One turn moves each row of this set onto another row. After a few examples, where does it send each row asked below?
Bivu: [-0.34 -0.19  0.39 -0.61 -0.03 -0.63 -1.26 -1.10  0.48  2.20 -1.58 -1.17
  0.12 -2.30 -0.51 -0.26 -2.81  1.43  1.10 -0.53  1.14  0.09  1.61  0.62
  1.37 -0.16  1.75  1.32  1.81 -0.71  2.44  0.00 -1.06 -1.22 -0.35 -2.06
 -0.85 -2.17  0.84 -1.64 -0.10 -0.07 -1.36  0.73]
tib: [-2.39 -0.05 -0.29 -0.77 -0.09 -0.49 -0.58  0.67 -0.65  2.39 -0.66  0.02
  0.74 -2.77 -0.20  0.69 -3.74  0.42 -1.89 -1.19  0.82 -1.11  1.43  0.22
  2.41  0.41  1.41  0.14 -0.26  1.41  0.65  2.38 -0.68 -2.76 -1.15 -2.42
 -0.94 -1.17 -0.13 -1.52 -0.02 -0.03  0.57  0.41]
rek: [-0.71  0.45  0.13  0.11  0.08  0.89 -1.11  0.79 -1.11  2.05 -0.15 -0.57
  0.06 -1.13  0.48  0.74 -3.53  0.31  0.52  0.21  1.13  1.67  1.12  1.91
  1.17  0.14  1.46  2.28  0.03  0.65  1.43 -1.27 -0.73 -2.03 -0.90 -1.77
 -0.77 -1.86  1.67 -0.57  1.64 -0.10 -0.17  0.68]
tof: [-0.80  0.63 -0.11 -0.23 -0.19 -2.03  0.67  0.87 -1.10  1.40 -0.47 -0.88
  0.48 -1.08 -1.09  2.38 -2.25  0.33 -1.13  1.64  1.38  0.42  0.66  0.79
  2.07 -0.60  1.53  1.93  0.64  1.21  0.94  0.76  0.09 -1.56 -0.72 -2.16
  0.05  0.44  1.74 -0.43  1.24 -0.04 -0.13  1.06]
lud: [-1.35  2.03 -0.35 -1.02 -1.12 -2.13 -0.55 -2.06 -2.58  1.37 -1.46 -1.14
  0.34 -0.75  0.29  1.25 -2.45 -0.95 -1.96  0.25  0.66 -0.26  0.72 -0.46
  1.21 -0.57  1.92 -0.03 -0.19  1.62  1.36  0.79 -1.66 -2.19 -1.85 -1.60
 -0.64  1.21 -1.29 -0.52 -0.59 -0.85 -1.18 -0.09]
nuza: [-1.56  0.81 -0.20 -1.30 -0.60 -0.93  0.51  0.40 -0.62  1.72 -0.45 -0.15
 -0.70  0.14  0.91 -1.09 -2.45  1.72 -1.09  0.56  1.56 -0.96  1.92  0.37
  3.49 -0.66  2.95 -0.37 -0.50  1.08  0.53  0.39 -1.79 -0.54 -0.15 -0.93
  0.96  0.14  0.11 -0.40 -0.74 -1.25 -0.28  0.39]
zezu: [-0.95  1.53 -0.15  0.27  1.00 -0.59 -1.17 -0.09 -0.96  1.53 -1.51 -0.42
  0.21 -2.69  0.08 -0.37 -2.12  0.87 -0.91  0.28  1.77  1.38  0.99 -0.64
  1.66  0.39  1.97 -0.42 -0.82  0.39  1.27  0.85  0.62 -2.43 -0.17  0.20
 -0.05  0.21  2.11 -0.07  0.38  0.65 -0.48  0.64]
Zetok: [-0.46 -0.08  0.85 -0.24 -0.55  1.86 -1.43 -1.66 -1.04  1.46  0.48 -0.87
  1.41 -1.56  0.70  0.68 -1.41 -0.33  0.47  0.47  0.42 -0.05  1.59  1.50
  2.94 -0.07  3.65 -0.19 -0.29  0.28  1.07  0.03 -1.75 -1.81 -0.89 -1.08
 -0.51 -2.27 -1.81 -1.43  0.28 -1.17 -1.12 -0.02]
govi: [ 0.16  0.22  1.30  0.22  0.92 -0.84  0.10 -2.40 -0.63  1.07 -0.07 -0.85
 -0.10 -1.44  0.49  0.88 -1.72  1.01  1.61  0.60  2.31  0.98  0.40  1.94
  2.08  0.97  2.83  0.99  1.24  1.36  1.63 -0.04 -0.14 -2.16  0.02 -1.68
 -0.09 -0.49 -0.14  0.31  0.86 -0.17 -0.11  0.65]
repu: [-1.12 -0.31 -0.78  0.36 -1.05 -1.12 -1.19 -0.53 -1.17  1.26 -1.23 -0.15
 -1.19 -0.75 -1.16  1.01 -3.94 -0.44  0.57  0.63  3.06 -0.59 -0.44 -0.19
  1.32  0.21  1.12  0.68 -0.59  1.06  0.22  0.28 -1.00 -1.75 -1.31 -2.15
 -0.54 -0.36 -0.06 -0.67  1.18  0.44 -1.19 -0.22]
Mika: [-0.79  0.62 -0.14 -0.35 -0.59  1.90 -0.83 -0.40 -1.10  0.55 -0.22 -0.35
  0.48 -0.83  1.26  2.01 -3.98  0.06  1.26  1.77  0.94  2.05  1.01  1.70
  2.69 -0.07  2.13  1.00 -1.40  1.13  1.36 -0.05 -0.51 -1.71 -0.77 -2.08
 -0.28 -1.59 -0.90 -0.60 -0.89 -0.19 -0.32  1.52]
vuka: [-2.11  1.64  0.48 -0.17 -0.02  0.48 -0.17 -1.88 -2.39  1.34 -2.08 -1.59
 -0.20 -1.99  0.07  2.03 -0.53 -0.27 -1.58  0.58  0.42 -0.15  1.88  0.15
  1.92 -0.58  0.93 -0.16 -0.53 -0.01 -0.44 -0.05 -1.42 -3.07 -0.07 -1.64
 -0.79  0.81 -0.29 -0.51 -1.23 -0.66 -1.35  0.46]
molo: [-1.43  0.52 -0.45 -0.80 -1.04 -2.41 -2.47 -0.57 -0.85  0.92 -0.58 -2.05
  0.34 -0.80 -0.27  1.26 -4.26  0.08 -0.31 -0.19  1.24  0.73  1.21  2.53
  1.05  0.07  1.60  1.00  1.07  0.53  0.89 -0.27 -0.79 -1.44 -0.73 -2.86
 -0.38 -1.79  0.58 -0.53  0.84 -0.54 -0.55 -0.12]
Gef: [-1.94  1.67 -0.81 -0.68 -0.95 -0.65  0.03  1.17 -0.38  1.25 -1.11 -0.99
 -1.92 -0.96 -0.07  0.52 -2.86  0.39 -2.35  1.21  1.76  0.64  0.48 -0.94
  1.84 -1.59  0.68 -0.74 -0.39  0.94  0.30  0.99 -1.64 -0.78 -1.09 -1.60
 -0.89 -0.64 -0.01  0.02 -0.57  0.31 -0.29  0.48]
dok: [-1.37 -0.06  0.74  0.44 -0.49 -1.76  0.12  0.00 -1.91  2.04 -0.67 -0.73
 -0.35  0.24  0.56  1.28 -2.72 -0.98 -1.77  0.72  0.23 -0.56  1.27 -0.19
  2.04 -0.43  2.55 -0.74  0.91  0.64  2.42  0.40  0.41 -1.73 -1.60 -1.40
 -0.62  0.32 -0.22  0.80  0.34 -1.29 -0.12  0.69]
fep: [-1.42  2.23 -0.15 -1.35 -1.18 -0.41  0.79 -0.97 -1.51  1.40 -0.49 -0.99
  0.67 -1.96 -0.25  0.12 -0.22  1.16 -0.80  0.53  0.47 -0.40  2.23  1.06
  3.46 -0.54  2.78 -1.23 -0.77  0.30  0.99  0.02 -1.17 -1.78 -1.48 -0.27
  0.36 -1.20 -1.10 -0.59 -1.64 -0.72 -0.96  0.96]
kizu: [-1.40  2.10  0.28 -0.34 -0.03  1.57  0.07 -1.41 -0.27  2.47 -1.58 -0.83
 -0.36 -2.65  0.15  0.34 -2.19  0.87  0.24  0.49 -0.10 -0.71  3.10  0.32
  2.85 -1.51  1.93  1.00  0.62 -0.29  1.14 -0.33 -0.93 -2.97 -0.55 -0.51
 -0.68 -1.34 -0.53 -1.15 -0.40 -0.97 -0.86  1.54]
Fum: [-2.49  1.17 -0.14 -0.56 -1.30 -1.54 -1.21 -0.88 -1.35  0.22 -0.96 -2.56
 -0.08 -0.84 -0.86  0.64 -2.25 -0.19 -1.25  1.64  2.74  0.06  0.71  1.45
  1.86  0.17  0.71  0.59 -1.20  0.64 -0.76 -0.26 -1.43 -1.99 -0.15 -1.71
  0.34  0.04 -0.38  0.30 -0.30 -0.03 -1.48 -0.90]
dip: [-1.36  0.16  0.70 -0.71  0.16  1.74  0.63 -0.99 -0.22  1.49 -0.75 -0.91
  0.42 -2.43  0.74  0.23 -0.54  1.47  0.09 -0.69  0.05  0.73  1.81  1.23
  1.97  0.89  2.57  0.57  1.27  0.94  1.32  0.01 -2.06 -1.39  0.18 -2.67
 -0.26 -1.65  1.15  0.19 -0.79  0.32 -0.59  1.38]
monep: [-0.21  0.18  0.76 -1.97 -0.67 -0.87 -1.17 -0.61 -1.01  1.62 -0.15 -1.42
 -0.83 -2.42  0.07 -1.67 -3.11 -0.50 -0.86 -0.36  0.91  0.88  1.32  1.50
  1.75 -0.55  2.12  1.43 -1.65  1.24  1.34  0.46 -2.17 -1.05 -0.61 -0.89
 -1.24 -0.19 -1.66 -0.82 -1.36  0.24  0.07 -0.13]
nifof: [-1.97  1.25 -0.06  0.07 -0.62  0.48 -0.52 -2.49 -0.30  1.23 -0.04 -1.54
  0.02 -1.85  0.61  1.59 -1.20 -1.42 -0.43  0.68  0.79  0.01  1.65  0.62
  2.67 -0.01  1.75  1.41 -0.51  3.00  0.80  0.90  0.41 -0.54 -0.36 -0.57
 -0.32 -1.49  1.09  0.50  0.76  0.46 -0.42  0.80]
kap: [-1.48 -0.64  0.17  1.42 -0.40  0.11  0.23 -1.03 -0.89  0.16 -0.35 -0.46
  0.37 -0.57 -1.07  0.34 -2.37 -0.79  0.82  1.28  2.61  1.22  0.38 -1.21
  1.41  1.07  1.75  1.52  0.05 -0.21  2.18  1.05 -0.21 -1.54 -0.91 -1.69
 -0.04  0.11 -0.65 -0.26 -0.05 -0.43 -1.09  0.80]
soro: [-1.36 -0.01  0.07 -1.59 -0.35  0.99 -0.91  0.38 -1.63  1.56 -0.52  0.03
  0.40 -1.10  1.46  1.98 -1.13  2.11 -0.35  0.58  0.49  0.75  1.55  0.62
  1.26  0.59  2.82  0.58  0.21  0.79  1.50  0.55 -2.46 -0.61  0.23 -2.31
 -0.69 -0.42  0.25 -1.02 -2.17 -0.13  0.05 -0.84]
sak: [-1.21 -0.10 -0.14 -0.29 -0.68 -0.99 -2.12 -1.01 -0.98  1.43  0.55 -0.67
  0.54 -1.33 -0.56  2.03  0.17  0.08  0.97 -1.99  1.03  0.66  0.86  1.92
  1.60  0.12  1.70  0.62 -1.37  0.72  0.48  0.44 -0.94 -1.72 -0.85 -1.05
  0.02  0.08 -0.51 -0.58 -1.26 -0.37 -0.20  1.31]
kofo: [-1.48  1.62 -1.25 -0.42 -0.58  1.21 -1.73 -0.55 -1.19  1.63 -0.27  0.42
  0.57 -0.96  1.27 -0.57 -1.81  0.53 -1.78 -0.44  0.06 -0.10  0.50  0.45
  1.95 -0.09  1.23 -0.05 -0.48 -0.09  1.51  0.48 -2.35 -2.22 -1.24 -2.04
 -0.69  0.34 -0.94 -1.14 -2.35 -0.59 -1.91  0.21]

lud -> repu
Fum -> molo
Now these:
zezu -> nifof
kap -> Mika
govi -> Zetok

